Some points, one per row:
[-0.5  0.2 -0.5  2.8  0.1  1.3 -1.5 -0.2  2.   2.4  1.4  1.2 -0.7 -1.6
 -0.2 -2.2]
[-0.2 -0.4  0.4 -0.2 -0.3  0.6  0.1  0.3  0.  -0.3  0.4 -0.3  0.1  0.2
 -0.3 -0.2]
[-0.4 -0.1 -0.9  2.1  0.5  1.3 -1.4  0.2  0.4  0.3  0.2  0.  -0.3 -0.7
  0.6 -0.9]
[-0.4  0.2  1.   0.1  0.5 -0.4  0.9 -0.4  0.8 -0.3  0.  -0.5  0.2  0.4
 -0.5  0.3]
[-0.5  0.1 -0.6  0.7  0.5  0.7 -0.7 -0.3  0.3  0.8  0.7  1.7  0.2 -0.2
 -0.5 -1.3]
[ 0.   0.1  0.3 -1.  -1.9  0.3  0.6 -0.8 -0.9 -1.7  0.4 -1.3  0.   2.1
  0.5  0.9]
[-0.9  0.9 -0.1  2.   0.   1.  -3.1 -0.6  2.5  2.4 -0.2  1.3 -1.8 -1.5
  0.7 -1.8]
[ 0.4  1.6 -0.7 -0.4 -3.1  0.8  0.8  0.2 -1.3 -3.1 -0.2 -0.8  1.6  0.8
  0.8 -0.6]
[-0.9  0.1 -0.6  1.6  0.9  1.  -2.1 -0.2  0.2  0.4  0.5  2.6 -0.2 -0.8
  0.2 -2.9]
[-0.8 -0.6  0.7 -1.7  1.3 -0.5 -0.6  0.5 -1.5 -0.1 -1.3 -0.4 -0.9  0.7
  0.8  1.8]
[ 0.3 -0.8  0.   0.  -0.3  0.3  0.5  0.2  0.4  0.   0.6  0.   0.4  0.2
 -0.4  0. ]
[-1.   0.5  0.3 -0.4  2.  -1.  -1.9 -1.3 -0.7  0.2 -2.6  2.3 -2.4  0.4
  1.6  0. ]
[ 0.3 -0.5 -0.4 -0.1  0.   0.3  0.7  0.1  0.6 -0.1  0.7  0.2  0.5  0.1
 -0.6  0. ]
[ 1.4  1.  -1.4  0.3 -1.6  0.  -2.1  0.3 -1.  -0.3 -1.5 -0.7 -1.5 -1.1
  2.5  1.3]
[ 0.  -0.6 -0.1 -0.2  0.2  0.1  0.4  0.2  0.6  0.3  0.8 -0.2  0.4  0.2
 -0.4 -0.2]
[ 0.3  1.3 -0.7 -0.5 -3.1  0.7  0.5 -0.1 -1.5 -3.   0.  -1.   1.5  1.
  0.9 -0.8]
[ 0.7  0.  -0.5  0.5 -0.9 -0.6 -1.  -1.  -0.3 -0.8  1.1  1.  -1.2 -0.7
  0.5 -1.1]
[-0.4  2.3  0.5 -1.2  1.  -1.1 -0.2 -1.3 -0.6  0.5 -2.9 -0.5 -0.2  1.1
 -0.2  1.8]
12 more points follow, each with its number after it:
[-0.1 -0.3 -0.1  0.  -0.4  0.3  0.5  0.3  0.1 -0.4  0.5 -0.2  0.  -0.3
 -0.1 -0.4] 0
[-0.4 -0.1  1.  -0.5  0.1 -0.8  2.1  0.6 -0.5  0.4  0.2 -1.5  1.7  0.2
 -1.1  0.3] 1
[ 0.1 -0.5 -1.5  2.2  0.   0.8 -1.   0.4  2.1  1.   1.9  0.6  0.1 -1.2
 -0.3 -1.5] 2
[ 0.   1.6  0.3 -1.2 -0.9 -0.9  2.  -1.6 -2.7 -1.4 -1.8 -1.2  0.9  0.4
  0.5  2.3] 3
[ 0.1 -0.3  0.3  1.9  0.6 -0.4 -1.9 -0.7  1.5  0.   1.3  1.9 -1.4 -1.1
  0.4 -1.5] 4
[-0.7 -0.5  0.7 -1.5  0.8 -0.6 -0.5  0.7 -1.4 -0.2 -1.  -0.5 -0.7  0.5
  0.9  1.1] 5
[ 0.2  0.9 -0.1 -2.3  1.7 -1.2  0.5 -0.5  0.8  1.9 -1.1 -1.4  1.3  0.3
 -0.4  0.9] 6
[-0.6  0.1  1.1  0.4 -0.2  0.   1.3 -0.2  0.5 -0.1  0.7 -0.4  0.   0.5
 -0.4  0.1] 7
[-0.1 -0.6 -1.1  3.3  1.   1.6 -2.4  0.3  0.8  0.5 -0.1  0.5 -0.3 -0.9
  0.6 -1.2] 8
[ 0.2 -0.7  0.2  0.1 -0.2  0.4  0.5  0.4  0.4 -0.2  0.7  0.   0.4  0.1
 -0.3 -0.2] 9
[-1.1  0.6  0.2 -3.1  1.8 -1.5 -0.8  0.  -0.5 -0.1 -2.6  1.3 -1.8  0.6
  0.9  0.9] 10
[-0.7 -0.2  0.8 -1.8  1.  -0.5 -0.3  0.8 -1.2  0.1 -1.1 -0.4 -0.7  0.6
  0.8  2. ] 11
Which of these numbered points is nearest to each point below, ignoring the 2 directions in which the first points spread most? Its number follows each.
[ 0.4 -0.9  0.2  0.   0.   0.4  0.3  0.2  0.7 -0.1  0.7  0.   0.6  0.2
 -0.4  0. ] > 9
[-1.  -0.1  1.1 -2.6  1.5 -1.  -1.   1.2 -2.7 -0.5 -2.2 -0.4 -1.4  0.9
  1.5  2.5] > 5
[ 0.3 -1.1  0.4  0.  -0.1  0.2  0.5  0.8  0.8  0.   0.6 -0.2  0.5  0.1
 -0.1 -0.1] > 9
[-0.4 -0.4  1.  -1.3  0.5 -0.1 -0.1  0.6 -0.9 -0.2 -0.8 -0.2 -0.8  0.3
  0.4  1.6] > 11
[ 0.  -0.1 -1.  -0.9  0.7 -0.9 -1.5 -0.6 -1.   1.3 -1.1 -0.6 -0.7 -0.3
  1.7  1.3] > 2
[ 0.6  0.6 -0.6  0.7 -1.6 -0.9 -1.7 -1.5 -1.1 -0.9  1.3  0.8 -2.  -0.8
  0.5 -1.2] > 4
[-0.5 -0.5  1.6 -0.3  0.6 -1.2  2.8  0.1 -0.8  0.5  0.1 -1.2  2.2  0.7
 -1.6  0.5] > 1
[-2.   1.4 -0.7 -0.5  1.7  0.1 -2.3 -0.8 -1.6  1.1 -2.7  3.4 -1.2  0.6
  1.  -1.1] > 10
[-0.4 -0.6  0.7 -1.7  1.1 -0.5 -0.2  0.6 -0.9  0.2 -0.7  0.  -0.4  0.9
  0.4  1.6] > 11
[-1.2  0.1  1.1  1.2  0.4  0.6  1.  -0.1  1.   0.8  1.3 -0.5 -0.7  1.1
 -0.6 -0.7] > 7
[-0.1  0.8 -2.2  2.2 -0.4  1.2 -1.9 -0.1 -1.1  0.7  0.1 -0.7 -0.7 -0.9
  1.1 -0.8] > 8
[ 0.6  1.2  0.1 -0.6 -1.2 -1.   2.6 -0.1 -2.6 -1.8  0.1 -1.   1.5  1.4
 -1.4 -0.4] > 3
[ 0.2  1.5  1.7 -0.2  0.3 -1.6  4.1 -1.2 -1.1  1.5 -0.4 -1.7  1.7  1.1
 -2.3  2.4] > 1
[ 0.8  1.9 -0.6 -1.9 -2.1 -0.6  0.6 -0.1 -0.7 -1.9 -1.  -1.2  1.3  0.6
  1.1 -0.2] > 10
